Named turns come first, each shown by rows before and after it. Which turns, in which order, take the first row of each pair that follows to the second? Write the first one first, as in the answered first pair.
lapub (before -> after):
[ 28  25 -14  -1 -17   2  -1 -42  -6 -26 -14   4 -30 -12 -27 -24   4  31
 -42 -21  40   8  -1  21 -19]  ->  [ 35  20 -14   3  -9 -10  10 -33  17 -28  -1  -6 -29 -22 -42  -3  -9  26
 -41 -19  27  -5   8  33 -23]
[  0 -26  16   8 -19 -11   3  12 -10 -22  23   5   2 -23  11   5  -2 -27
  -5  18 -30  12  -5   5  11]  ->  [-12 -18  11  15   4  -5  -4  22  -1  -7  16 -10   2 -19  19  -1 -10 -30
 -10  18 -30 -23   9   8  17]
[-25  -5 -12   0 -35  15 -12 -28 -29 -15  12  -3 -20   9  -5 -30  19  -8
 -10  30  14 -10  16 -58  11]  ->  [ -5 -22   3   0 -41 -10   7 -30 -11 -34  41  -2 -16  -6 -33   7  15 -10
  -5  34  -6   1  14 -41  -6]
rone (before -> after):
[ 20  17  13   4  35   3   1   2  61  10  -9  10 -14  23 -22 -26 -26  13
 -44   3   4 -18  10  11  -7]  ->  [ 38  -1  32 -12   4  -8  11 -16  45 -17   6  23 -16  20 -36 -12 -19  18
 -36   4  -6  29  -5  10 -15]
[ 17 -18  -2 -20  -6 -10   2 -31   4   5 -28  -5 -31  17  17   1 -15  14
 -18  -8   9 -17   9 -19  14]  ->  [ 19 -27   4 -26 -23 -18   4 -35  -7  -7 -19  -2 -32  11  13   2 -10  14
  -7  -4   8   2   9 -22  14]
[ 34  24  -1 -16  -3  16   5 -57   2 -16 -17  14 -16  11 -11  -9   8  10
 -37 -27  -7   6   7  25  -9]  ->  [ 22  -4   7 -27 -36   8   8 -41 -27 -37   8  16 -15 -10 -15  -7  19   6
  -6  -9 -23  41   4  13  -6]
[-20  -5   5  -3 -20  16   2  -7 -31 -17   5  -4 -11  11  13 -30   6   9
   8  -3   9  -5 -10  -8  12]  ->  [-21  -2   0   3 -11  20  -1   1 -24 -10  -1  -8 -12  16  16 -37   2   6
   2  -5  11 -15  -3  -6  15]
Gif (before -> after):
[  3 -24  49  -1  -3 -31  12  20  20 -30  24 -12  -1 -22 -25  47  -2  -8
  12  22 -32  16 -10  17 -10]  ->  [ -7 -19  58 -30  18   6   7  -4 -10 -30 -35 -37 -21   9  21  -6 -16 -23
  -4  10 -26 -17  31  22   4]
[ 22 -21  16  17  25   1  35  -9   2   7 -33   3   8  15  12  -2  -6  -5
 -23  -1  -1  -1  -9  37 -17]  ->  [ 27 -22  13  18   7   1  31 -16  -9   1 -28  19   8  11   5  -3   4   5
 -22  -4   3  22 -25  30 -19]
[ -9 -17  19  -6  25  20  -3  15  10  -7   3 -10 -11  13  -3  13  -8 -13
  -2   7 -18 -32  30  -4  15]  ->  [ -4 -10  15 -15  -4  28 -17 -14 -21 -12 -10  19 -17  21   8  -5  16   7
   0  -2  -1  13   3 -25  20]
[ 32  18  -9 -18 -18 -14  17 -43  -3 -35 -38  43  -2   1 -13 -21  -4  27
 -15 -27   3  61 -29  21  35]  ->  [ 25   5 -12   8  18 -42  36   2  52 -27   6  12  13 -24 -48  32 -35   5
 -11 -10 -23   7  -4  48  26]
Now pairs of rows:
Each pair is two turns apart.
[ 30   1   5 -10   9  -6   9 -28   9  -6  -2  11  -2  17 -25  13  16   1
 -26  -3   9  17 -20  -4   0]  ->  [ 29 -15  14 -13   8 -17  12 -18  13 -14  14   4   1  12 -32  26  11  -5
 -19   3  -5  17 -15   1   0] => lapub, rone
[ -9  -2  -1 -18  -3  18 -20 -10 -37 -11 -20   3 -14   8  33 -40   1 -13
  20  -2   5  -2  -5  -9   9]  ->  [-16  -7  -4   4  26  -5  -6  26   6  -3  17 -22  -5  -3   6  -3 -20 -30
  24  12 -16 -43  13  12   6] => Gif, Gif
[-15  -8 -12  20  15 -13  -1  29  29   5  12  -6   6 -17 -10  25 -13   0
   2   9  -4 -25   3  -2   6]  ->  [  2   3   4 -11   5  19 -11 -28   0  -5 -42   9 -11  18  21 -16  -1   9
 -21 -13  12  -9   1   2   5] => Gif, rone
[-12  -5  -3  -6  -8 -12   4   6   1  -1  14   5  13 -15   2   0   4  -9
  14  16  -2  -1   6 -12  -5]  ->  [-18  -3  -6  -5  -7  -8  -1   5  -2   3   7   6   8  -9  11  -9   5 -11
  10  13   4  -4   4 -16   0] => lapub, lapub
[ 17 -26   7  10 -17 -30 -14  -5  -6 -20 -18  12   5   4   8  45  22   1
   8   1  19 -15 -28  -5 -33]  ->  [ -2 -10  -4  17   5 -13 -26   7  -9   5 -39   5   4  12  33  23  17  -2
   1  -4  29 -46 -16 -11 -23] => lapub, lapub
[ -5  20 -12  -1  -5  -6 -31 -20  -6  20   4  14   7   3   0 -17  14  17
  -7   0   8  19 -21  21   4]  ->  [  2   7  -3   3  -8 -26 -13 -11   9   7  32   4  14  -9 -22  11   9  10
   3  11  -6  19 -14  33  -1] => rone, lapub
[  8  -8  -1  14  16  42  15  33   1  14 -23   8 -13   0  28   0   1  -7
  19  -7   8 -12  22   8   1]  ->  [ 30 -18   4  16  -6  18  24  28   5  -2   4  30  -7 -14  -2  27  13   9
  29  -6   5  22  -2   8  -9] => Gif, lapub
[  6  -9  21  -8 -10 -20  20 -14   9   0  25   1 -18 -11  -4  -1 -14 -16
  19  13  -9   8  -5  22  -6]  ->  [-18   2   8  -4   3  -2   6   8  -3  18  13  -9 -19  -8  19 -24 -18 -25
  23  20  -2 -15  11   8  11] => rone, lapub
[ 39  -8 -16  -2  -3  23  57 -25  50 -31  17   8  -7   8 -10  48  -8 -16
 -26  -2   6  35 -42  19   1]  ->  [ -1 -29  -5 -24  13  43  61  10  27 -30   5 -40 -10   9  25  19 -32 -52
  -8  16 -16  -8  15  15  21] => rone, Gif
[-21   1  -7  10  12  14  -1  -2  11  24  -9   0  -6  15  14   6   0 -13
  -2   9  12 -35   0   1   8]  ->  [-18  -1 -11  22   0  -4   0   5  17  20  13  14   4   4  -8  26   7  -6
   6  11  15 -13 -18  -2   4] => Gif, Gif
[ 12 -17  28 -26  30  14  -6   6  31  -6 -10  -5 -21  10 -17   1 -16  -3
  -9 -14   3 -41   0  14   4]  ->  [ 11 -10  29 -27  32  17 -13   1  24  -3 -19  -1 -24  17  -6 -14 -12  -2
 -10 -18   5 -37  -2  13   5] => rone, lapub
[ 28 -25   4   7   6  11  -1   2  22  -8  25   3  -3 -18   5  14   5   1
  -3   2  -5  -8   8   8  -5]  ->  [ 30 -25   5   0  -6  17  -8 -13   3 -14  15  17  -5 -12   9  -3  18   9
  -3  -2   6  10  -3  -4  -6] => Gif, Gif
[-33   9   1  11 -15  47 -14  23 -21  20  14  10   7 -41  18 -10  22  25
 -24  12   5  -3  22  -9  20]  ->  [-23  -4  21  10  -6  33   8  34   2  10  35  -8   9 -50   0  17   8   8
 -20  17 -15 -17  41  14  13] => lapub, Gif
[ 20  15  -3 -23 -10   6 -21 -25 -17   2  -6  32 -11  20 -15 -18   2  35
 -24  -5  12  20 -34  -2   3]  ->  [-18  -4 -16 -23 -17   3 -29  28 -44   6  15  14  -3  -2  -6 -30   0  19
   8  22   1  19 -18 -25  23] => rone, rone
[ 21  -2  21 -17 -15  -1  22 -25 -17 -16  -2  14 -12   4  -1   2   3   3
 -11  -5  -5  27  -8   0   2]  ->  [ -6 -18  16  -8 -10  -7  23  19 -13 -11  23 -10  -5 -19  -5   8  -8 -14
  13  15 -20   9  16  -3   9] => rone, Gif
[ 16   0 -14 -12 -17  16   3  22  15  18 -17  22 -20 -27   6 -11  21  10
   6  28  37  59 -58   5  -1]  ->  [  2  10 -21   8  29  10  12  55  53  40 -15 -10 -11 -29   1   5  -4  -8
  -9  30  27  -4 -30  24  -3] => lapub, lapub
[  9  29 -29  33  33  -2 -16  -2  28  35 -23  18  13   6   0   8  -3  23
 -29 -13  26 -20 -14   7   1]  ->  [ 12  18 -24  40  28 -18  -7  14  41  26   5  14  20  -7 -22  31  -5  17
 -23  -4  11 -20 -14  10  -5] => lapub, Gif
[ -1  13 -39  50  34 -18 -14  -3  27  74   6  22  13 -32 -13  25 -11   4
  -3  -5  24 -18  -8 -14  -8]  ->  [ 11  13 -38  33  -1 -10 -25 -37  -5  63  -7  49   6 -24  -5   4  10  21
  -2 -16  39  28 -28 -25  -7] => lapub, rone
[-36  37   5  -1 -55   0   5  38  -8 -29  40 -27 -26 -26  -7 -26 -19 -45
  13  36  34   9  19  -4 -32]  ->  [-35  57  -2   4 -27  19  -3  26   7 -10  11 -34 -31  -6  12 -44 -28 -44
  -9  23  46 -24  32   3 -29] => Gif, rone
[ 10   6 -10  21   5   8   2  -7  11   9 -18  10 -10  17   0  -1  -2   9
 -15  -8  16  -3 -20   6 -12]  ->  [ 15  -4  -1  18   5  -6  12   1  19  -1   3   3  -8  12 -14  21  -6   6
 -11  -3   4  -4 -15  17 -20] => rone, lapub
[-30   1  -3   8  20  -2 -10  36   2  14   6 -25   9  -8   5 -10  -7 -12
  14  11   0 -24  25  -6   5]  ->  [  1  22  -8   2   2   7 -16 -23  -3  12 -26  16   4  14   8 -22  16  22
 -13 -13  29  15 -15  -9  -7] => rone, Gif
[-22   6 -22  -5 -19  -3 -12   8  -5   5  -9   8  24 -17 -14  -5  -2   4
   8 -24  10  12  -6 -23 -28]  ->  [-21  14 -24  -3  -8   0 -12  -1   5  10 -18   7  24 -10 -13  -5  -4   6
   0 -27  15   0  -5 -16 -28] => rone, rone
[-23   6  -4  21  20   3 -15  25  16  13  -5 -29  19 -12   4  -2  -9 -26
   3  28 -10 -49  40   5  19]  ->  [ 39  11  20   5   1 -11   4 -50  35 -21 -14   5   7   6 -24  20   2   0
 -30  -1  -6  -5  12  34 -13] => rone, rone
[-43  -5  -3 -31  12  20 -20  29 -39  -1  34 -13  -2 -34  21 -19  14   0
  -1  22 -13  21  -7 -40  16]  ->  [-11  38 -10 -16  57  35 -19 -20  13  24 -11  -4  -8  -2  18 -16   3  17
 -59 -12   8 -20  -9  -5   1] => rone, rone
[ -4  -6   8 -48 -22 -22 -15 -30 -40 -21 -29  24  -6 -27  30 -21  24   5
   7  23  12  11 -22   0  20]  ->  [-22  -9  -9  -9  10 -50  -6  32  14  -3  23   1  12 -52  -2  26   1  -7
  16  42  -6 -34  -9  10  19] => Gif, rone
[  4 -27  23  -1  -4 -33  39 -24 -35 -20   4  -9  -3 -24  -4   0  -1  11
  -2  -7 -24  69  45  22  17]  ->  [-25 -24   6   2  -3 -25  26   6 -48  -4   5 -19   2 -32  16 -22   0   1
  15   6 -20  61  50   2  34] => rone, Gif
[  5  -7  22 -13 -13   0  10 -11  -6 -19   2   8 -11  -5  -2   6   6   8
   1  -7 -15  20  -2   1 -10]  ->  [ -2  -2  21 -17   0  13   2 -15  -8  -7 -19   1 -14   8  13 -11   1   4
  -7 -12  -7   3   7   2  -3] => lapub, Gif
[-10 -23   5   7 -17 -42   7  20  31  -6  14   0 -23 -37 -49  41  -1  21
  18  14 -13   4 -23  -2  -6]  ->  [ -8  13  -8  18  24 -21  -5  -2  55  25 -32  -2 -26  -5 -27  24 -11  24
 -22  -9  10 -44  -8  11 -12] => lapub, rone
[  4 -13  11 -25 -33   7   7 -12 -41 -25  16   2 -13 -10  -3 -25  11  -8
  13  12  10  38  -8 -21  12]  ->  [ -7 -22   7 -18 -23  -5   8  13 -29 -23  34  -9  -5 -22 -10 -12   1 -17
  21  23   0  23   4 -21  13] => rone, lapub
[-35  16   4  -4 -21 -15 -32 -47 -12  -5 -33  16 -10   5   5 -15  30  20
 -11 -13 -18   0 -34 -11 -26]  ->  [-37  14   9  13  11 -36 -14 -20  34   2 -15 -12   0  -4 -14  21   9   1
 -18  -8 -36 -50 -12  16 -33] => lapub, lapub
[  5 -21  11   2  10 -15  22  12  25   1  20 -18  21 -33 -13  25 -22 -15
   5  13 -19 -11   5  11   1]  ->  [-16   7 -10   2  22  16  -8  12   0  29 -24 -15  15 -13  26 -25 -17 -11
  -7   7   9 -25  10 -11  18] => rone, lapub
[ 22  20  14 -14  17 -24  -2 -34  56   8 -20   2 -16  27  -2  40   5  11
 -23   9 -19 -32  18  23 -24]  ->  [  5 -23  23 -30 -36 -38   1   2   7 -24  27   6 -14  -4 -10  38  17   0
  30  36 -39  21  15  -4 -12] => rone, rone
[ -2   4  12   3  18   5  28  10  21  11  -7 -19  -1   7   1  17 -23  -2
  -3  -8 -19 -34  13  16  -1]  ->  [ 19   5  22 -13 -10  14  26 -34   1  -5 -30   3 -11  24   9   5  -4  15
 -10 -22  -7   4  -4   9  -5] => rone, Gif
[-15  21  -5  10  35  12 -18  -8 -11  42 -55  -4   6  26  25 -27 -10  30
   5   5  13 -44  18  19   2]  ->  [-14  -8  11 -12 -28   3 -13 -16 -61  10 -27  19   3   8  16 -31  15  43
  37  21   3  36  -8  -5   2] => lapub, rone
[-20  -4  10  -3   4   0  -7  22  -4   5   6   2  17  -6  12   5 -11 -15
  23   0 -32   7   5   3  -4]  ->  [-16  -7  15 -11  -6   1  -6   6 -14  -5   3   7  13  -3  18   1  -4 -13
  22  -1 -33  18   0   2  -5] => Gif, lapub
[-19  26 -38   9 -15   6 -20  50   2  10  -2  -1  48 -35 -12  -1  -7  17
  35   1  10  17 -40  -2  21]  ->  [-11  21 -32  13 -17  -1 -16  52  14   9   9  -2  46 -41 -22  12  -9  16
  36   2   2  12 -40   2  19] => lapub, lapub
[  4  21 -17 -11 -20  22 -13 -45 -32   6 -23   0  -9  24  27 -44   0  10
   4 -24  34  19   0  -2   6]  ->  [-10   8 -16 -15 -32  21 -11 -26 -54   0 -12  -3 -10  14  28 -48   2   8
  25 -11  27  30   5 -11  11] => rone, rone
[  8  38  13  -9 -29  -2 -12 -28 -18 -13  -4   4  -6 -20  10  19  -8  24
 -47   5  30  32 -63  -1   4]  ->  [ -7  49   5  12  19  -2  -8   3  20  14  -2 -25   3 -18  14  27 -37   4
 -60   8  22 -36 -29  13   6] => lapub, lapub
[ 24  11 -13  17 -34 -10  11   0  -9  12 -11  25  -6  12 -24   6  17  19
  14  -3  16  46 -18 -11   8]  ->  [  9   1 -12  27 -20 -24  23  36   8  11  18   1   3  -2 -34  28   2   3
  30  15  -4  20   1  -7   9] => rone, lapub
[ -5  16  -4   9  26 -16  -9   6  16  11   3 -10   3  -2   8   9 -25  -5
 -12  -1  -1 -29   3   1  -2]  ->  [ 15   5   8 -13 -10 -16  -5 -27  -9 -14   3  16  -5   1   0   6  -7  12
 -12  -7   1  21 -23  -5  -9] => Gif, lapub
[-11 -13   1   4  -3   5 -10   7  -8  10 -10  -1  -6   4   1 -26   3 -15
  14   2  18  -7   3 -12  11]  ->  [-12 -17   4   3  -9  -1  -7  16  -8   7   2  -2  -4  -3  -6 -21   3 -14
  19   8  12  -1   2 -15  11] => lapub, rone
[ 22  -1  23 -16   8   6  12 -38   2 -16 -30 -16 -12  18   0  -7  -5  -6
 -22 -15  -1  -9  19  13  -8]  ->  [  1 -26  26 -25 -19   1  12  -9 -33 -31  -3 -21 -11  -2   1  -7   1 -15
  15   9 -12  11  19  -5   5] => rone, rone
[ 17   6  -3  29   8  -7   2   5  27  18  12  11   8 -14 -11   8   4  13
   2  -3   6 -25  -3   6   2]  ->  [ 18   4  10  10  17   6   6 -11  17  15 -12  -1  -1   4  11 -12   0   6
  -6  -8   4 -40  16  17   3] => rone, Gif
[-21 -38  27  -8  26 -10  16 -18 -22 -24 -40 -10  38  21   5   9 -13 -19
  -4  39 -16 -22   0  33  18]  ->  [-21 -39  30 -17   9  -8  13 -30 -38 -30 -44  -3  32  24  10   0  -2 -11
  -3  39 -12  -1 -10  25  21] => lapub, lapub
[ 16 -10  30 -21  20  -1  17 -36  14 -15 -24  -2 -14  29   6  17 -23   2
 -19 -13  -5 -24  21  28  -8]  ->  [ 23  -1  15  -7 -12 -13   3 -39  -1 -16  -3  36  -3  16 -10  27   8  31
  -7  -9  13  32 -29  -1  -9] => lapub, Gif
[ -8 -41  54 -44   0  19  43  -1 -19 -22 -10 -45 -13  22  25   2 -11 -43
   8 -29 -19 -65  54  40 -13]  ->  [ 23 -48  52 -22 -19 -19  60  -3  17 -35  40 -19  -3   0 -28  68  -2 -25
  14 -26 -24 -28  17  48 -36] => Gif, lapub
[ 49   2  28 -32 -29   7   8 -48 -12 -14 -40  21 -24   7  -6  -7   7  11
 -29   2   9  24 -10  13   8]  ->  [ 43 -28  42 -27 -33 -17  27 -10  -2 -27  10  -3 -16 -20 -37  29  -6 -10
  -1  20 -24  17   2  20   8] => lapub, rone
[ 16   6  26  45  -8 -48   2  -1  44  17   4 -23   5 -38 -13   7 -35   5
 -23  24 -15  -7  -1  -5  15]  ->  [ 20  -1  29  40 -20 -51   8  -5  38  10  12 -19   4 -41 -16  14 -29   8
 -21  26 -19   6  -6  -6  11] => rone, rone
[ 10  -2  36 -23 -29   5  10 -16  -4  -6 -21  -4  14  27   9   4   4 -25
   2 -20 -15  -7  -1  16 -35]  ->  [ -1  -9  34 -21 -19   0  12  10   2  -4  -8 -20  19  17   7   8  -4 -36
  11  -9 -22 -23  12  16 -30] => rone, lapub
[ -8   5  -5  -9  -5  22  -3 -23 -14  14 -20  29  15   5  40 -30   7  13
 -18 -13  25  14  -4   3  15]  ->  [-12   7 -21  26  13  -4   3  21  31  27  20  22  33 -20   7  16  -2   9
 -10   0  16  -7 -13  10   6] => Gif, lapub
